(in the rows, 128 means zero)
Each named move below is a turn or a mirror, shown by a few rows before and after it. Which moves, in which order, take the first row of each later pair to the second? The first pair is answered.
beba:
[118 134 150 107 100 157 102 126 125 112  80 188 109  98 129 133 141 111
 126 138 114 141 109] => [117 127 132 101  95 147 113 120 118 113  76 177 114  92 113 137 120 117
 120 126 131 166 114]
[129  98 175 149 112 139 124 101 188 129 111 102 124 171 110 126 163 127
 105 153 112  81 106] => [122  86 130 130  97 120 147  85 172 130 109  73 138 148  74 137 123 140
  93 122 151 146 110]
[111 138 137 108 140 128 132 122 107 111 113  75 168 122  95 109  84 142
 124 134 152 209 142] => [118 162 203 131 157 152  99 147 131 111 120 116 144 158 152  91 147 122
 142 174  94 115 137]
ziv:
[166 118 106 177 127 105 165 114  89 145 136 179 112 142 166 174 134 158
 158 149  67 133 114] => [167 110  82 170 122  96 175 100  82 144 133 161 121 134 150 178 110 167
 152 137  86 167 114]
[150 147 143 163 148 126 123 142 146 122 170 148 106 105 184 154 133 146
 153 105 111  93 138] => [141 133 106 147 135 107 143 123 133 121 163 112 118  88 151 165  89 156
 145  81 145 152 141]
[ 76 102 123 163 195 126 135  86 116 123 126  85 158 106 116 133 102 140
  95 106 134 170 115] => [ 87 119 172 181 208 154 110 112 134 124 129 126 140 127 156 120 154 129
 108 135  93 100 115]
seri:
[140 104 155  90 101 107  88 184 187 107 139 112 100 167 116 107 186  89
 136 134 124  41 133] => [131 106 101  74 103 148  96 164 164 103 142 174 106 131  70  95 204 121
 100 105 186  90 125]
[135 126 154 126 116 154  95 139 104  64 114 127 118 132 162 119 149 131
 127 189 110  68 105] => [139 111 123 104  95 151 114 190 107  94 136 168 105 106 135 140 148 146
 143 179 120  77 141]
[126 141 120 157 150  96 131  74 151 149 116  79 158 153 143 144  84  89
 135 118 116 127 110] => [135 119  82 129 126  86 151 142 158 182 144 124 143 126 115 172  84 104
 154 103 125 136 154]
[148 147 139 123 120 120 134 150 143 106 117  71  99 159 154 156  93 138
 152 172  96  98 125] => [146 136  74  94 108 150 153 168 130 119 134 148  96 111  99 158 110 167
 131 139 151 144 143]
Then:
Between the rows of a pair lie two moves.
[115 122 124 144 125 139 111 166 118 124 156 156 116 127 159 107 166 113
 148 126 122 109 144] => [110 128 139 152 133 144 107 143 115 114 146 141 121 139 168  97 167 107
 139 130 115 108 131]
seri seri
[132 124 133 132 108 108 121 128 143 117 123  73 106 157 145 171 120 132
 104 137 130 102 102] => [134 112  96 115  94 116 136 154 139 132 136 107 100 133 117 186 118 147
 103 117 153 124 126]
beba seri
[139 127 157 173 146 102 131  79 117  96 135  83 133 123 137 149 102 136
 159 125 120 150 124] => [138 124 152 170 146 101 135  79 114  97 136  84 136 117 131 150  95 141
 158 119 126 162 125]
ziv beba
[103 172 167 197 133 141  91  88 154  95  96 141 145 159 193 134 122 156
 148 148 121 108  97] => [102 167 165 197 132 132  95  79 153  93  94 126 147 157 190 134 111 153
 147 148 124 120  95]
ziv beba
[129 118  90 150 162 156 114  99 129 151 120 135 146 100 131 135 118 165
 133 112 116 137 127] => [137 110  97 149 152 137 119 131 140 165 132 132 136 100 132 150 116 161
 153 117 103 119 148]
seri seri
[161 124 151  84 109 133  95 145 129 133  86 106 131 115 142 154 124 106
 144 137 147 101 158] => [154 136 153  91 119 149  88 109 120 117  72 102 139 121 145 138 128 107
 125 135 159 111 137]
seri seri
[134 108  70 116 103 152 148 117 125 114 115  99 108 103  64 115 145 158
  99 117 185 173  90] => [147  92  92 112  84 101 156 198 157 148 139  74  86 115  85 152 128 143
 150 137 131 127 135]
seri seri
[ 98 146 101 118 121 135  91  98 126 113  99 173 156 100 116 104 166 125
 108 112 188 144 168] => [ 97 140 121 126 113  80  99  83 131 110  86  74 168 120 133 119 111 107
 123 121 166 151 163]
seri beba
[132 102 141 134 106  98 132 154 137 159 120 109 112 136 134 145 121 118
 169 139  98  94 152] => [125 116 119 134 120 161 125 134 122 146 118 194 115 118 118 115 172 138
 132 126 135 105 131]
seri ziv
[114 128 135 155 147 155 147 122 112 147 143 195 131 114 166 133 124 146
 138 172  94  95 141] => [106 118  92 139 141 150 164  96  92 142 138 178 149  91 128 139  94 161
 118 145 140 158 137]
seri beba
[163 142  84 127  57 110 153 150 125 144 163 155  81 127 104 162 142 155
 195 146 177 158 132] => [161 154 148 158  74  83 136 119 133 125 145  83  88 172 157 156 132 124
 205 177 127 116 110]
seri seri
[152 123 102 122 125 130 141 175 135 126 125 184 120 117 106 132 175 138
 130 146 124  99 132] => [136 139 118 144 144 128 130  85 116  88  91 111 147 141 123 107 150 126
  98 148 136 124  82]
beba seri
[157 127 176 131 131 163 132  64 143 155 142 164 165 109 134 119 159 151
 121  96 135  40 123] => [160 129 168 128 129 164 134  67 145 157 145 173 165 106 130 122 159 155
 117  91 142  45 125]
beba ziv
[145 128 100  72  66  91 170 167 137 158 141 136 114 105 118 166 106 160
 168 127 136 141 163] => [147 132 101  75  67  94 165 172 138 161 142 147 109 108 120 168 114 160
 173 129 132 135 164]
ziv beba
[107 115 110 155 157  89 156  49 105 125 119  70 163  99 153 160  44 163
 148  93 135 210 124] => [133 111 116 141 147 131 149 182 140 178 172 229 112  80 157 176 137 177
 189 117  96 121 186]
beba seri
[111 114 119  74 107 105 114 113 162  93  96  52 150 138 105 137  85 114
 100 110 124 146  71] => [127 115 155  81 106 108 101 176 190 117 118  97 119 150 136 146 126 106
 136 138  71  70  97]
seri beba
[ 98 110 110  93 130  87 138  84 102 112 101 128 143 110 113  92 105 124
 115  96 194 176  92] => [113  88 104  77 108  56 154 165 122 148 127 139 119  97 112 128  95 121
 159 102 168 151 143]
seri seri
